Read these off the table that follows. Counting starts at 1.
1) Report the entry at row 1, column 1.
2) Report the entry in row 1 and column 2.
3) Report the entry just right of -23.92.
4) Report the entry just right of the smallest entry.
5) Report the entry in the bottom-left corner.
6) Report the entry in row 2 and column 1.
7) Report the entry in the top-right corner.
8) Report the entry in row 2 and column 3.
[[-17.48 -19.95 -18.36 -22.50 -18.64 -23.10 -20.56 -20.53  12.30  16.07]
 [-23.92  12.35  12.39  14.20  12.87  12.55  14.97  13.06  12.93  11.93]
 [-22.50 -20.72 -20.57 -20.00 -20.18 -19.78   7.69  11.48  12.36  12.66]
 [-26.36  12.40  12.01  14.96  12.72  12.54  14.77  13.80  13.06  11.74]]
1) -17.48
2) -19.95
3) 12.35
4) 12.40
5) -26.36
6) -23.92
7) 16.07
8) 12.39

[[-41, 159, -563, -689, -579, 57, 192, 160, 362, 119, 84, 186, -29, -262], [-687, -134, 194, -572, -24, -495, 153, 21, -343, 121, -18, -323, 122, -175], [468, 42, -79, -306, -480, -146, 273, 255, -109, -20, -370, 384, -211, -75], [-759, -47, 613, -613, -284, -258, -86, -154, -488, -435, -547, 636, -315, 217], [-65, -272, -199, 94, -446, -122, 262, -65, -252, -307, -373, -224, 176, -185], [-400, -65, 21, -112, -373, -296, 228, -236, -465, -255, -395, -223, -58, -171], [797, -255, -341, -193, -94, -994, -38, 405, -310, 568, 231, 88, 148, 273], [-310, 120, 247, -437, 43, -187, -454, 49, -345, -163, -42, 303, -34, -137], [-33, 39, -5, -110, -130, -36, 86, -42, -491, -43, -433, -524, -387, -88], [-80, -60, -248, -715, -390, -332, 191, 169, -107, -126, 144, 139, 133, -184]]
Give the entry just right of -488.
-435
Give the entry just right of -223.
-58
Give the minimum.
-994
Give the entry just right of the smallest entry.
-38
Give the entry just right of the largest entry.
-255
The entry just left of 88 is 231
Give the entry just right of -400.
-65
The entry just left of the smallest entry -> -94
Give the entry just right of 94.
-446
Give the entry just right of -34.
-137

[2.11 5.99 6.51 6.21]
[-1.76 0.18 6.21 6.24]
[0.70 5.92 6.33 6.30]
[0.24 5.81 6.36 6.26]
[0.07 0.03 4.97 6.28]
[-0.54 -0.01 6.44 6.23]
[-0.80 1.03 6.22 6.20]
[0.10 -0.07 0.21 6.19]
[0.94 0.06 5.92 6.32]
The third entry in reading order?
A: 6.51
The bottom entry of the column that holds the smallest entry is 0.94
The bottom entry of the column that holds the largest entry?
A: 5.92
The last entry, reading row by row -> 6.32
The smallest entry in the last column?
A: 6.19
The fifth entry in reading order?
A: -1.76
The entry directly above 6.30 is 6.24
The entry just right of the largest entry: 6.21
The 2nd largest entry is 6.44
The entry just left of 6.24?
A: 6.21
The third largest entry -> 6.36
The second entry on the main diagonal: 0.18
The first entry on the main diagonal?
A: 2.11
The entry directly above 6.28 is 6.26
The entry directly above 6.23 is 6.28
The entry just right of -0.80?
A: 1.03
The entry directly above -0.80 -> -0.54
The entry directly below the smallest entry?
A: 0.70
The 2nd entry, reading row by row is 5.99
The entry directly below 0.70?
A: 0.24
The entry just left of 0.03 is 0.07
The entry directly below 6.44?
A: 6.22

Questions about the grid below. Indices start at 1.
1) What is the entry at row 1, column 2?
2) What is the entry in row 3 and column 3?
3) What is the entry just right of -5.94?
4) What is the entry at row 1, column 1?
5) What is the entry at row 2, column 1?
6) What is the entry directly below 4.47?
7) What is the top-right entry?
8) What is the entry in the bottom-left corner?
[2.12 -5.94 1.41 -3.07]
[-1.60 7.50 2.17 3.67]
[-4.39 4.62 -3.19 -4.03]
[-1.60 -0.18 2.17 5.60]
[-3.46 -4.98 2.94 -0.18]
[-4.39 2.70 2.94 3.67]
[-2.53 -4.02 1.41 1.75]
[0.26 4.62 -1.66 -1.14]
[-4.39 0.78 4.47 3.67]
[5.84 0.78 -3.19 -3.07]
[2.12 -1.14 5.24 -2.10]
[4.91 -1.14 -0.13 -0.18]
[-2.53 -2.10 1.41 6.56]
[3.98 -1.14 -3.19 1.75]
[2.12 -0.18 5.24 -2.10]
[3.05 1.74 2.94 -4.99]
1) -5.94
2) -3.19
3) 1.41
4) 2.12
5) -1.60
6) -3.19
7) -3.07
8) 3.05

[7793 2759 5483 6748 5625 5513 4600 9582 4566 6854 6361 5738 3775 4229
 4447 5673]
The 1st entry from the left -> 7793
Which number is the third entry from the left?
Answer: 5483
The 2nd entry from the right: 4447
The fourth entry: 6748
Which number is the entry just left of 9582?
Answer: 4600
Which number is the last entry?
Answer: 5673
The 5th entry from the end -> 5738
Which number is the entry just left of 5738?
Answer: 6361

A =
138	136	138	143	107	139	147	118	138	161	164	155	122	121	151	170
144	112	111	88	127	128	141	130	130	140	181	131	115	180	152	176
139	147	138	143	138	141	140	135	130	136	135	139	130	124	129	140
148	167	140	157	134	155	159	124	128	156	156	159	121	100	128	170
91	95	180	216	22	110	136	92	182	193	153	185	160	78	210	134
122	131	162	159	109	120	134	113	152	151	140	157	143	101	150	128
138	127	115	129	115	144	145	136	128	150	159	133	127	154	149	166
120	119	159	127	143	103	110	123	148	114	115	134	149	124	133	88
151	156	125	123	167	145	141	148	118	123	129	125	126	139	108	140
125	104	164	100	153	84	100	116	154	103	123	129	144	141	137	82
155	162	216	117	170	87	137	58	156	134	180	191	105	55	116	134
137	155	104	180	90	187	171	152	121	178	151	143	129	129	148	191
156	142	145	105	152	125	142	108	134	138	176	151	109	133	129	166
119	94	149	111	111	95	111	117	157	126	145	136	144	151	160	114
111	62	150	117	51	90	127	87	173	170	206	163	133	156	210	166
The bottom-left entry: 111
Read off the 4th entry in reading order.
143
Read off the top-left entry.
138
The last entry, reading row by row -> 166
The top entry of the column that holds the smallest entry is 107
The entry directly below the smallest entry is 109
Read off the second smallest entry.
51
The entry just right of 163 is 133
The top-right entry is 170
Read off the 3rd entry on the diagonal from the top-right corner.
124
Read off the entry just right of 101.
150
The smallest entry in the last column: 82
The last entry in the row that holds the smallest entry -> 134
The entry just right of 51 -> 90
Read off the second entry on the main diagonal.
112
The largest entry in the last column is 191
The second entry on the diagonal from the top-right corner: 152
Read off the second entry, reading row by row.
136
The entry just right of 187: 171

m =
[ 1.050  1.361 -1.337 -1.479 -0.022  1.173 -0.992  1.348 -1.366  1.082
  0.792 -0.579 -1.578  0.386 -2.096 -0.768]
The entry just right of -0.022 is 1.173
Read off the entry just right of 1.348.
-1.366
The entry just right of -0.992 -> 1.348
Read off the entry just left of the smallest entry.
0.386

B = (-0.04, 11.88, 4.21, 3.13, 6.58, -13.84, 7.92, 19.47, 18.84)
The entry just right of 11.88 is 4.21
The 4th entry from the end is -13.84
The last entry -> 18.84
The third largest entry -> 11.88
What is the first entry from the left?
A: -0.04

((1, 2, 5, 2, 4, 2, 1, 5), (8, 5, 5, 6, 2, 2, 5, 4), (2, 2, 4, 3, 2, 3, 4, 4), (2, 4, 2, 3, 1, 3, 5, 1), (3, 2, 7, 3, 6, 4, 6, 3), (1, 0, 8, 2, 5, 2, 4, 3), (5, 5, 3, 4, 8, 6, 5, 4), (2, 3, 4, 3, 2, 2, 2, 3), (7, 5, 1, 4, 7, 5, 2, 4), (4, 5, 3, 4, 6, 5, 5, 3), (5, 5, 1, 3, 6, 6, 3, 5), (6, 4, 6, 5, 5, 4, 5, 4), (3, 3, 4, 3, 4, 3, 2, 5), (5, 2, 6, 4, 4, 1, 2, 6), (1, 3, 5, 2, 5, 6, 6, 1))
Which number is the entry just left of the smallest entry?
Answer: 1
The entry just right of the smallest entry -> 8
